Here are some points, each followed by its number:
[-32  57 -33 -32  39 -28  -9 -11] 0
[ 14 -26  -1 -26  15  75  25 -25] 1
[-28 -31 -33  54  23  35  47 -21] 2
[ 45 -33  33  -5 -12  -7 -33 -32] 3
[-26  58 -30 -30  17 -23 -10  11] 4
[ 10 -33  12 -28  19 127  71 -32] 5
[-34  -2 -33 -32  40  19   2 -32] 6
[ 35 -33  85   9 -33  -5  20  -1] 7
[ 13  55 -23 -32  64 -20 -33 -10] 8
[ 12  10 -31 -21  43   7 -26 -23] 9
[-32 -33  -1  38 -33  13  43  21] 10
[-18 -33  -9 -32  28  46  66 -32] 11
[-23  62 -17 -19  -2 -20  -5  23] 12
[ -6 -33  43  30 -33   7  43   9] 13
[-18  22   1  22 -27 -31 -21  40] 14
[-22 -33 -22  70 -25  -4  22  34] 15
[ 10 -33   7 -32  20 122 -33 -32] 16
[ 35 -28   2 -16  -4  16 -33 -31] 17
[-34  21 -33   4  12 -24  26  -6] 18
[ 54 -33  31 -24 -33  56   1 -32] 19
[-34  62 -33 -17   8 -31   3  19] 20
[-34 -31 -33  62 -22 -18  37  34] 21
[ 14  44 -22 -32  60  -6 -33 -13] 22
[-14  41 -33 -32  45 -18 -33 -22] 23
[-34 -33 -28  65 -33 -10  44  41] 24
[-34   4 -30 -20  17  -6  26 -20] 25
[ 51 -13  46   4 -33 -14 -33 -29] 26
[ 13 -33  57  31 -33 -31  13  18] 27
[ 63 -33  74  -3 -33  -8 -33 -32] 28
[-34  61 -33 -20  27 -24  -9  -3] 29
[-34  43 -33   5 -15 -31  11  36] 30
[ 68 -33  73 -30 -33  34  13 -32] 31
[ 37 -33  71 -28 -29  47  39 -32] 32
[ 27 -26  74  11 -33  -9  18   7] 33
[-34  54 -33  -9   5 -31   8  30] 34
[ -4 -33 -20 -30  26  42  25 -32] 35
[-34  16 -29 -25  17  -8  36 -19] 36
[ 44 -21  52  -1 -31 -12 -29 -19] 37
[ 17 -33 -14 -32  23 101 -33 -32] 38
[ 53 -33  66   3 -33 -29 -26 -23] 39
[ 34 -33  27   2 -15  -4 -23 -26] 40
[ 38 -33  78  11 -33 -19  20  -6] 41
[ 59 -33  87  -3 -33   1  10 -32] 42
[-24  36 -10   5 -22 -21  -9  36] 43
[ 14  -2  40  19 -33 -31 -10  27] 44
[-34 -33 -33  75 -28 -15  43  38] 45
[ 32  24  10 -28  29 -14 -33 -17] 46
[-22 -20 -22  47 -33 -22  28  58] 47
[ 14  47  -1 -30  21 -31 -33   7] 48
[ -9  42 -32 -32  48 -19 -33 -22] 49
[-28  27 -21 -27  30  -6  15 -29] 50
[ 33 -33  76  16 -33 -13  16  -3] 51
[ 18 -33 -28 -32  35  79 -33 -32] 52
[-34  60 -33 -32  30 -31  -7   2] 53
[-34 -33   8  49 -33 -31  33  64] 54
[ -5  58  -8 -29  30 -31 -33  23] 55
[-34  13 -33 -32  26  -9  33 -32] 56
[ -1   7  18  30 -33 -31  12  43] 57
[ 22 -26  57  28 -32 -31   2  13] 58
[  3 -23   3 -26  13 112 -25 -22] 59
[ 22  57   2 -27  33 -31 -33   4] 60
[ 22  41  12 -22  31 -29 -33   2] 61
[ 26  19  33   1  -6 -31 -33   5] 62
[ 57 -24  55 -32 -22  55  28 -30] 63
[-11  53 -14 -20   8 -31 -26  21] 64
[-12  68  -9  -8   3 -31 -32  33] 65
[-26   2 -33 -32  64  14 -16 -32] 66
[-34  81 -33 -25  15 -31  -9  27] 67
[ 37 -33   6  -5 -33  73 -17 -32] 68
[ 57 -30  46   1 -32 -22 -33 -32] 69
[ 36 -20  69  23 -28 -28  -7   5] 70
[-32 -14 -17  54 -33 -31  18  69] 71
[-34   2 -33  49 -33 -31  16  71] 72
[ 52 -33  42  -8 -29  14 -33 -32] 73
[-34  48 -32  19 -30 -31  -1  57] 74
[-34  -8  -7  49 -33 -31  14  62] 75
[-32 -21 -30 -23  36  18  -3 -19] 76
[-34 -33 -33  76 -33 -23  41  44] 77
[ 33   6  37   2  -8 -31 -33  -5] 78
[-29 -13 -26  50 -33 -31  28  67] 79
[-34  45 -33 -32  38 -31   0 -29] 80
[-31  53 -33 -28  48 -31 -21  -9] 81
[ 34 -25  74   5 -27  -9  10  -5] 82
[-29  -7 -29  17  39  19  28 -27] 83
New points follow, each followed by the numbers of its three nearest points above, smallest number first.
[ 30 -22 -12 -24  13  30 -33 -32] 9 17 52
[ 14 -25 -16 -22  27  57 -27 -19] 1 38 52
[ 27  -6 -11 -32  39  29 -33 -32] 9 17 46
[-34 -33 -33  56  30  56  20 -30] 2 76 83
[ -8   2  18  41 -32 -31   1  44] 14 44 57
[-14   9 -33 -32  66   8 -25 -32] 6 9 66
[-31  10 -29  42 -29 -31  10  65] 72 75 79
[ 12  12 -31 -23  46   8 -24 -24] 9 22 66
[ 15  15  33  15 -30 -31 -12  32] 44 57 62
[ 14  -9 -29 -22  38  24 -28 -19] 9 66 76
[ 22 -28 -16 -32  36  70 -33 -32] 38 52 59
[-11  35  -4   0 -12 -15 -13  31] 12 14 43
[-34  38 -33   4 -21 -31  19  36] 30 34 74
[  7 -33   8 -32  21 127  35 -32] 1 5 59
[  8 -33  48   2 -33  24  55 -11] 13 32 33
[ -5  43 -11 -24   6 -24 -25  12] 48 55 64
[ 25  16 -15 -32  41  12 -33 -29] 9 22 46
[-34  -1 -33  35   4  -2  13   6] 18 21 83
[ 29  14  -1 -32  40   2 -33 -28] 9 22 46
[-34  34 -33  22 -31 -31   7  53] 30 43 74
[ 39  18  18 -18  19 -25 -33 -12] 46 61 62
[ 21 -31  54  -9 -33  30  53 -18] 13 32 63
[ 36 -33  73 -28 -26  56  40 -32] 31 32 63
[-34 -15 -33  25  27  24  12  -6] 2 76 83
[-10 -33  39  31 -33 -16  41  27] 10 13 27
[ -8 -23 -33 -32  67  31 -28 -32] 9 66 76
[-27  40 -28   0 -13 -31  12  31] 30 34 43
[ 28 -33  62 -28 -33  48  70 -32] 31 32 63
[ 21   9  41  16 -33 -31 -10  30] 44 57 58
[ 33  23   1 -31  43   0 -24 -26] 9 22 46
[  4 -33  49  21 -33  12  41   4] 13 33 51
[ 28 -20 -11 -25  17  25 -33 -32] 9 17 52
[ 19  13 -30 -32  53  13 -33 -32] 9 22 66
[ 35 -14  64  20 -22 -30  -7   8] 58 70 82
[-34  79 -33 -26  18 -31  -7  26] 4 20 67
[ 41 -33  14 -10 -13  17 -33 -32] 3 17 40
[ 16  38  21   3 -17 -31 -32  21] 14 62 78
[ 14 -22 -18 -27  32  57 -25 -28] 35 38 52
[ 47   1  28 -10   2 -26 -33 -19] 3 62 78
[ 48 -33  23 -25 -23  57  -3 -32] 19 63 68
[  4 -33 -30 -26  35  61 -18 -32] 35 38 52
[ 10   0 -19 -28  57  16 -22 -30] 9 22 66
[ 18   4  41  19 -33 -31  -9  40] 44 57 58
[-34 -33 -33  66   4  58  48 -30] 2 10 83
[-34  15 -33  26 -19 -31  31  30] 18 30 72
[-34  83 -33 -24  15 -31 -10  29] 4 20 67
[-27   3   8  43 -33 -31   8  63] 57 71 75
[ 57 -33  54 -32 -24  68  28 -32] 19 32 63
[-34  24 -33  -5   7 -21  26 -13] 18 25 36
[ 40 -33  83 -28 -33  45  50 -32] 31 32 63
[ 35 -33  -1 -17  -6  21 -33 -32] 3 17 40
[ -7 -33 -33 -32  42  55   7 -32] 35 52 76
[-10 -33   3 -24  20  39  56 -30] 1 11 35
[ 22 -33 -13 -30  13  55 -33 -32] 17 38 52
[-34 -17 -33  24  39  27  38 -32] 2 76 83
[  8 -33   1 -32  14  98  34 -32] 1 5 59
[ 14   1 -32 -31  44  24 -31 -24] 9 22 66
[-34 -33 -33  70  15  40  43   4] 2 10 15
[  8  70 -28 -32  73 -31 -33  -6] 8 22 49
[-19 -33  -8  11 -10  63  78 -32] 1 2 11
[-34 -21 -25 -32  20  28  58 -32] 11 25 35
[-25  -4 -18  34  -1  -6  11   7] 10 15 18
[  0 -33 -33 -28  41  53  12 -32] 1 35 76
[ 33 -33  64 -27 -33  43  60 -32] 31 32 63
[-34  30 -33  21 -15 -30  11  29] 30 43 74
[ 20  42  12 -22  32 -31 -33   4] 48 60 61
[-30 -33 -33  53  13  39  20  13] 2 10 15
[-28 -33 -27  53   7  67  46 -30] 2 10 83
[-33  17 -26 -23  35 -11   3 -21] 25 50 56
[ -1 -23  38  12 -26   0  37   8] 13 27 33
[ 11 -31 -29 -31  33  72 -24 -32] 38 52 59
[-24  20  -2  27 -33 -31 -19  46] 14 43 57
[ 51 -33  42  -7 -29  13 -33 -32] 3 37 73
[ 35  10  17 -17  21 -17 -33 -19] 46 61 78
[ 25  -7 -24 -32  46  33 -33 -32] 9 52 66
[ 30 -33  70 -32 -33  51  67 -32] 31 32 63
[-34 -33 -33  67  18  36  59 -19] 2 10 83
[ 31 -33  -2 -12 -15  34 -33 -32] 17 40 68
[ -5  50 -11 -29  34 -24 -33  16] 48 55 64
[ -4  -2  25  43 -33 -31  -3  43] 14 44 57
[ 29  19  10 -20  23 -20 -33 -22] 46 48 61
[-34  27 -33  27  -6 -23  19  33] 30 43 74
[-34 -13 -33  34  24  24  14  -2] 2 76 83
[ 33  15   9 -32  28  -3 -33 -23] 9 46 61
